(in the rows, 128 means zero)
A state moves one step at a time under one of 7 hidden systems, and each row is a state written as 18 numbers. Each run below is a few steps of one system.
run 1, kazom:
[[109 101 148 125  78 133 122 117 144 129 152  97 128  79 156 100 167 111]
 [129 136  99 177 126 144 146 139  60 139 137 139 169 142 128 112  88 120]
 [132 134  93 101 159 125 194 126 163  82 104 137 113 153 132 147 158 147]
 [141 128 154 100 120 131 112 117 136 190 136 103 104 105 170  65 152 119]
 [138 128  72 174 145 128 126 157 112 153 165 131 159  93 125 162  81 120]
 [ 66 140 138  92 166 135 178 131 167 110 118 106 118 169  76 134 131 141]
 [185 148 166 106 151 125  80 114 119 174 103 144  83 138 150  97 122 141]
 [125  99 104 152 110 102  92 146 172 132 161 123 141  58 123 196 120 115]
 [ 47 145 170 115 123 144 135 128  98 122 129 109 146 183  65 110 100 113]
 [209 157 139 127 155 130 109 114 108  89  80 187  94 156 145 146 126 158]]
run 2, kazom, 10 rows:
[[140 109 164 136 159  75 165 112 132 123  56 177 128 112 188 140 136 136]
 [ 92 139 125  75  98  95 128 113 124 152 140 132 156  70 199 135 116  78]
 [104 168 110 115 145 203 157 119  97 105 141 124 168  96 135 124  62 118]
 [146 134 107 118 153 168 168  79 188 115  60 127 133 136 128 119 109 170]
 [155 123  84  95  93 118  80  83 173 200 112  98 137 125 157 114 143 108]
 [127 155  64 137 109 179  93 148 133 147 189 104 162 136  84 155 121 104]
 [128 144 134 146 137 167 145 142 165 101 128 118  98 198  48 109 142 179]
 [190  95 139 144 113  72  76 126 137 157 117 126  66 160 124 108 167 152]
 [110  93 125 160 112  85  90 177  99 137 195 114 134 107 113 176 160  86]
 [ 72 156 191 149 152 132 170 177  73  83 149 156 128 167  84 123 119 135]]
run 3, Dugu:
[[139  89 143 171 158 150 145 105 191 106  70 116 117 164  73 145 164 169]
 [180 145 102 117  80  97  78 110 118 190 118 144 128 176 163 103 184 103]
 [112 141  87 114 101 160 109 165 104 105 226  91 129  96 107 147 124 101]
 [ 76 118 192 128 184 129 166 148 141 104 116 106  88 176  57 115 134 159]
 [215 128 112 147 150  64 116 135  99 153  95 179  92 165 167 127 150 145]
 [106 126 130 117  69 104 115 159 128 113 200 134 137  45 179 145 155  88]
 [ 36 157 180 105 184 142 180 142  90 123 123 126 149 145  94 121  67 117]
 [197 117  93 152 173  96 160 105 160 102  55 172 101 133 144 155  87 190]
 [137 113 156 125  41 116  90  96 155 159 127 133 145  54 209  96 166  98]
 [ 65 159 106 125 149 195 133 124  63 145 150 100 207 127 105 145  62  72]]
run 4, dete:
[[142 171  86 103 126 159 121 127 159 144 143 138 142 113 134 141 100 131]
 [103 136 153 130 117 157 107 131 152 141 147 100 115 132  80 101 106 146]
 [158 108 114 151 140 145 106 113 116 121 107 113 121 174  95 140 145 132]
 [154 155 111 101 110 131 116 137 148 110 145 142 117 146 134 147 179 121]
 [120 157 160 126 105 113  95 155  93 135 159 147 115 139 118 118 115 120]
 [147 103 128 159 129 119 142 138  90  81 133 127 107 132 123 125 125 143]
 [125 117 157 108 121  99 144 120 129 114 111 140 113 125 160 123 172 119]
 [126 135 130 135 122 107 118 133  93 145 128 155 154  99 164 145 104 101]
 [ 95 121 118 134 128 126 177 135 136 100 139 123 135  92 133 127  96 140]
 [109 119 151 118 145 124 147 100 137 156  83 117 132 137 139 101 120 128]]
run 5, dete:
[[121 142 155 116 150 117 103 133 178 139 122 134  97 112  94 142  75 164]
 [142  98 133 105 152 147  84  93 126 109 109  87 105 127 100 158 108 121]
 [132 155 149 105 148 182 112 121 135  89 120 137 137 134 116 168 158 111]
 [128 170 158 125  92 139  97 123 126 104 114 171 135 154 112 138 113 138]
 [141 126 117 127  66 138 108 104 102  84 130 123 121 136 124 112 112 136]
 [120 123 144 133  91 151 137 120 100 106 136 122 140 144 140 100 173 111]
 [132 137 122 167  95 112 144 138 101 136 126 164 156 148 148 111 145 122]
 [125 122  92 134  88  89 158 137 127 132 148 130 126 122 156  99 126 136]
 [111 111 128 133 138 108 151 137 109 167 144 102 124 119 146  91 132 115]
 [138 113 109 162 170 114 156 148 133 157 126 130 135 112 140 137 130 129]]
run 6, bedad (10 x 18):
[[ 60 103 166 185 158 140 156 141  74 129 119 112 178 154  82 134 113 107]
 [184 119 108 158 145 110 173 118 171  91  69 170 109 164 139 141 172 176]
 [139 150 124  74  49 110 106 139 140 121 187 130  92  89 183  87 159 119]
 [ 65 127 124 148 127 137 150 131  42 153 144 104 177 132 116  99  49  97]
 [150  88 103 175 212 145 199 122 169 103  74 121 130 128 115 160 144 166]
 [162 151 137  71  86 103 101 120 203 171 133 144  88 106 186  95 188 133]
 [102 157  84 109  86 122  83 132  62 168 180 116 163 110 129 122  36  90]
 [ 84  90 132 152 236 168 180 130 139 101 102  84 142 135  61 182 113 137]
 [200 145 175 118 142 120  97 107 204 162  68 170  83 149 154 111 201 159]
 [142 161  93 104  28  98  34 145  96 137 205 144 130  90 150 147  94  90]]
run 7, valu:
[[141 188 155 106 192 198 139 143 122 121 139 134  98 137  98 102  77 162]
 [144 119 187 167 105  88 102 132 153 151 104 175 122  61 169 114  93 158]
 [107 103 103  99 113  67 123 128  91  80 137 134 134 115 147 199 135  83]
 [101 176 122  75 185 180 174 117 133  94 108 127 138 163 104 146 109 128]
 [150 151 134 160 106 144 134 102 168 165  80 167 157 104 161  92  89 160]
 [125  84  84 129  56  88 123 109 132 109 143 113 147  93 169 146 157 100]
 [ 86 119 111 100 156 175 160 112 121 102 129  73 142 176  87 139 164 102]
 [172 153 126 174 145 173 129 121 156 174  96 143 134 167 110  84 131 166]
 [150 112 115 145  50  84  87 143 140 159 173 125 109  99 159  97 155 127]
 [ 85  96 140 121 147 130 119 150  76 103 177  73 117 138  87 147 145  91]]
run 8, pezu, 10 rows:
[[133  84 108 142 115 111 136  99 128 127 107 103 130 105 150 121 120 126]
 [117 127  94 111 131 131 157 114 157 140 115 118 148 140 141 133 158 115]
 [136 150 114 142 129 149 135 131 152 164 130 128 133 141 119  99 122 146]
 [139 106 114 136 133 126 113 131 157 143 144  98 105 113 109 126 118 145]
 [121 122 128 106 160 136 115 127 130 146 134  98 120 139 113 146 150 107]
 [146 155 130 134 166 138 121 148 119 137 133 146 125 150 112 148 131 127]
 [126 144 151 119 127 109 104 150 136 123 148 143 101 121 113 141 112 139]
 [123 129 150 112 134 130 104 126  87 116 137 124 122 117 133 139 114 103]
 [128 137 137 133 141 127 141 133 109  93 112 157 141 128 133 158 126 122]
 [113 147 152 122  98 107 130 124 133 122 111 160 132 127 142 120 116 132]]
run 9, meti:
[[147 100  80 153 145 191 137 130 142 120 173  73 134  65 130 133 122 125]
 [ 53 125 136 127 163 127 169 142 146 142 123 106 158 171  79 150 154 107]
 [185 151  92 130 145 102 104 121 146 171  92 157 110 189 111 136 115 155]
 [145 124 140 137 108 136  87 164 176 135 195 108  84  64 113 127 124 150]
 [ 80 116 168 134 170 128 117 152  48 119 149 108 135 148  89 154 110  87]
 [175 135 132 126 147 113 125 110 140  72  68 176 108 176 118 178 154 154]
 [125 142 189 103  77  89  82 136 166 160 146 150  96  77 170  94 139 128]
 [128 129 116 138 128 151 112 127  22 103 153 124 161  95 158 140  75  82]
 [101 119 135 123 119 148 196 100 159  34  80 139 136 152 117 147 155 153]
 [134 138 150  99 103  94 114  87 151 214  83 136 126 145 181  60 148 118]]
run 10, valu (10 x 18):
[[ 73  82 169 132 105  88  86 118 103 109 122 108 143 137  89 178 134  86]
 [174 171 102 132 165 172 132 132 100  74 111 160 122 196  89 162 126 147]
 [121 181 186 105  68 126 120 129 171 145 127 171 111 115 150  65 116 164]
 [ 99  88 136 173  85  96 119 129  45 108 139 132 170  99 152 139 104  88]
 [130 125 105 102 175 137 206 135 123  47 115 127 103 173 120 146 172 144]
 [119 173 159 101 137 128 136 104 143 210  80 151 140 163 155  62 115 129]
 [164 110  64 178  91 116 132 148  94 144 175 135 161  58 188 130 121 107]
 [ 66  83 121  82 160 115 186 130 167  90 147  59  94 125  99 140 167 127]
 [160 136 131 141 202 160  99  95 115 208  62 119 146 183 108 120 103 120]
 [203 152  81 145  83 129  92 159 184 144 186 157 109  63 172 135 154 144]]
run 11, Dugu:
[[ 67 164 166 155 178 152 187 179 148 125 144 164 165  92 111 150  99 137]
 [125 121 133 122 144  58 139 102 164 160  58 159 117 134 137 133  62 163]
 [170 122 121  95 105 143  86  80 124 131 114 123 135  53 202 136 113 102]
 [ 79 151 158 148 126 216 125 120 136 123 132 119 194  95 109 144 114 101]
 [124 137 103 138 133 133 124  96 167 136  69 134 143 198  67 145  88 160]
 [194 114  96 107  63 132  67  84 150 126 124 108  92 134 143 108 158 135]
 [113 130 146 147  96 192  94 145  81 124 190  89 149 129 106 109 169  88]
 [102 127 109 150 164 119 160 159 123 104 134 121 123 210  48 158 137 143]
 [179 122 119 100 113  60 132 134 145 120 123 145  55 166 145 102 174 162]
 [140 130 149 141 108 117 117 172  59 142 197 131 119  79 182  96 148  97]]
run 12, bedad (10 x 18):
[[114 170 108  69 166 199  99 118  84 160 156  87 157 143 115 141 115  66]
 [146 132 146 198 197 172 116 166 150 162 130 127 127 160  50 148 132 157]
 [170 101 133 110  98  55  64 130 164 133 123 130  63 165 108 148 176 143]
 [127 161 139  74 113 110  80 138  29 106 162 141 120 150 143 151 122  70]
 [101 137 183 190 192 152 173 185  80  85 138 159 141 134  87 152 114 140]
 [148 102 181 160 104  62 151 131 172  98  85 174  82 128 146 111 161 183]
 [131 139 113  84  42  87 114 106  87  95 143 153 131  84 208 114 109  99]
 [ 50 139 133 145 150 180 201 133  92 105 141 115 195  92 128 121  79 108]
 [140 109 127 173 154 148 192 101 215 141  58 133 134 126 126  97 133 192]
 [173 124  65  81  46 118  83  86 187 159 141 107 114  84 188 104 147 120]]
run 13, meti, 10 rows:
[[135 140  92 101 105  96 154 142 106  99 159 135 102 120 149 116 102 140]
 [118 137 159 119 170 157 175 135 109 109 127 121 112 121 143  97 133 133]
 [140 114 127 149 166 113 153 119 136 152  87 147 148 108 162 143 127 126]
 [109 138  90  94 121 104 138 125 165 139 139 128 135  93 145 148  95 125]
 [ 99 156 132 101 154 170 136 121 127 134 132 110 134 133 108 117  89 128]
 [140 114 136 155 152 160 115 106 158 140  93 120 139 130 104 137 120 141]
 [116 113 119 119 102 108  87 119 167 159 137 109 133 117 116 152 131 115]
 [123 153 116 115 114 149  94 136 104 124 157 119 132 155  98 140 120 110]
 [138 127 157 159 118 146 119 132 129  99 120 139 115 161  93 122 146 150]
 [144 102 147 139 104  84  97 127 116 145 126 128 106 132 139 117 154 122]]
run 14, pezu, 10 rows:
[[144 126 150 166 150 131  87 141 141 167 121 150 149 109 126 168 145 110]
 [100 140  99 117 117  89 113 141 114 134 145 131 137 156  95 159  93 119]
 [140 153 138  91 126 162 120 116 108  85 126 123 103 160 112 119 124 137]
 [150 125 180 160 118 138 100 135 129 111 124 159 124 103 137 141 156 132]
 [ 97 111 127 142  97  77 120 137  96 136 137 137 147 129 134 142 120 102]
 [125 141  97 103 120 133 169 116  94  89 124 126 128 161 135 115 122 128]
 [142 138 159 139 117 147 147 127 158 111 117 148 117 108 150 100 151 154]
 [118 100 130 155 109  98 121 127 127 170 134 116 141  92 154 112 119 116]
 [114 117  68 110 145 125 168 117 121 124 132  99 141 141 127 137 115 117]
 [135 156 138 109 154 161 152 122 171 134 110 132 115 143 123 109 140 152]]

Name the system that made each run.
run 15:
[[113 117 108 104 175 120 176 151 117  98 156 119 134  85 165 174 163  90]
 [ 90 175 167 116 171 126 186 151 171 156 115 165 130 122 136 105 120 149]]
 | Dugu
run 16, 2 rows:
[[110 116  77 146 135 120 191 131 103 109 128 114 135 150 119 109  87 147]
 [149 104 121 117 165 137 170 118 154 131 118 102 100 107 158 103 160 142]]
 | bedad
run 17, 2 rows:
[[ 99  99 145 145 178  79 188 159  98  91 126 129 101 156 106 136 134 139]
 [129 132 192  98 175  83 142 142  99 147 111 153  95 112 180 117 150 114]]
 | kazom
run 18, 2 rows:
[[114 163 144  42 124  72  86 154 146 155 172 129  72 125 132 134 123 113]
 [142 154 140 125 174 199 108 145  51 113 169 122 145  89 138 145  94  91]]
 | pezu
run 19, 2 rows:
[[108 148  97  54 134 114 148 117 182 149 135 110 113 114 148 128 128 123]
 [136 154 130 112 160 167 104 118 117 175 129 111 131 113 126 108  66 125]]
 | bedad
run 20, 2 rows:
[[174 131 181 184  93 129  63 130 105 166 119 159 125 120 139  91 123 139]
 [110  78  73 139  88  74 123 139 113  91 166 105 133 107 123 180 130 106]]
 | pezu
run 21 (2 x 18):
[[202  83 126 203 133 136  86 142 107  67 137 139 109 104 111 181 144 147]
 [ 93 163 190  55 113  93 102 141 168 108 130 150  79 175  94 145 170 131]]
 | valu
run 22 (2 x 18):
[[162 174 123 156 133 198 102 136  98 134 137 157 172 117 140 144 120 110]
 [ 89 113 146 158 103 101 128 140 165  92 127 141 129 125  80 159  94 159]]
 | pezu
run 23, 2 rows:
[[110 112 143 140 133 116 154 142  86  99 141 114 108 147 112 108 124 135]
 [148 116 149 141 167 109 150 136 102 119 109 147 113 125 156 132 146 128]]
 | kazom
run 24 (2 x 18):
[[138 123 102 147 105  67 201 126 104  91  96 171 116 154 164  96 111 169]
 [128 116 109 104 115 127 186 128 124  92 155 111 110  53 197  93 127 132]]
 | bedad
run 25, 2 rows:
[[121 113 123 159 101 150 118 105  59  85 112 108 139 204  76 113 113 128]
 [163 101  74 142  89 115 157 118 121  64 121 124 112 187 117 128 186 147]]
 | Dugu
run 26:
[[127 122 173  99 130 175  75  76  83 142 102  99 146  96 155 112 100  87]
 [138 145 103 166 147 200 126 120 139  89 110 140 182 134  92 193 129 123]]
 | Dugu
run 27, 2 rows:
[[116 138 109 141 119 139 168 121 125 150 120 131 161 117 158  91 115 128]
 [129 113  97 137 127 127 161 115 171 134 118 110 123 108 134 109 107 159]]
 | pezu
run 28, 2 rows:
[[128 116 153 150 114 124 129 145 119  84 150 135 107  97 124 130 117 145]
 [104 103 161 119 128 100 139 111 107 106  98 129 122 139 136 131 137 116]]
 | dete
run 29:
[[158  81 155 178  92 115  95 135  84 100 143 126 123 116 139 133 189 109]
 [103 150 149 109 150 111 148 168 110 107 151 140 106 194  90 141 180 116]]
 | valu
run 30 (2 x 18):
[[120 145 159  94 139 128  84 133 129 115 139 131 110 131 102 168 130 111]
 [144 157 173 131 129 133 101 140 117 101 122 165 106 148 110 142 128 141]]
 | Dugu
run 31, 2 rows:
[[207 130 161 137 153 164  43 119 128 137 119 126  90 142 112 146 166 130]
 [114 172 180 133  89 114  67 182 150 136 186 169 117 114 104 160 149 122]]
 | valu
run 32, 2 rows:
[[114 150 150 166 161 118 179 202 102 124 184 157 116  89 137 112 108 146]
 [ 99  94 148 109 179  44 168 131 114 135 101 124  87 127 135 120  79 149]]
 | valu
run 33:
[[123 122  55 136  95 171 144  97 114 105 134  97 172 129 127 130 106 115]
 [129 108 130 136 112 173 153 100 178 113 107  90 122 142 116  94 175 151]]
 | valu
run 34:
[[109 137 118  96 101 129  82 107 122 153 143  91 112 125  95 102  42 137]
 [149 109 139 139 148 208  93 106 125  96 123  85 127 132  86 148 144 121]]
 | meti
run 35, 2 rows:
[[154 146 168  95  91  82  94 125 123 111 129 167  79  83 174 109  86 152]
 [ 97  69 125 137 115 129 115 104 104  93 133  87 153  56 139 166  85  96]]
 | kazom
run 36 (2 x 18):
[[105 111 155 133  85 110  43 144 112 150 176 105 133 107 100 156 130  86]
 [134 130 139 152 165 159 119 159 111  60 149 128 102 158  54 175 116 150]]
 | valu
run 37 (2 x 18):
[[113 157  68 134 144 140 209 148 138 130 147 126 129 132 124  88  72 170]
 [146 103 148 127 138 124 119 105 181 200 104  91  93 129 130  64 139 156]]
 | dete
run 38:
[[146 148 106 179  57 160 104 138 182  99 153 161 149  88 114 144 100 167]
 [ 60  96 136  89  68 128 123  84 149 106 123  66 128 148  92 108 136 115]]
 | bedad
run 39, 2 rows:
[[ 91 168 164 109 167 165 162 149 156 186 142 116 131 149 117  77 160 124]
 [190 114 108 175 175 119 113 149 114 166 138 126  97 105 129 115  76 165]]
 | pezu
run 40:
[[135 106 130 157 154 118 100 160  44 144 171 113 133 120 126 148 129  85]
 [ 94 150 168 150 173 129 185 171 134  83 126 171 136 132 105 161 144 141]]
 | kazom
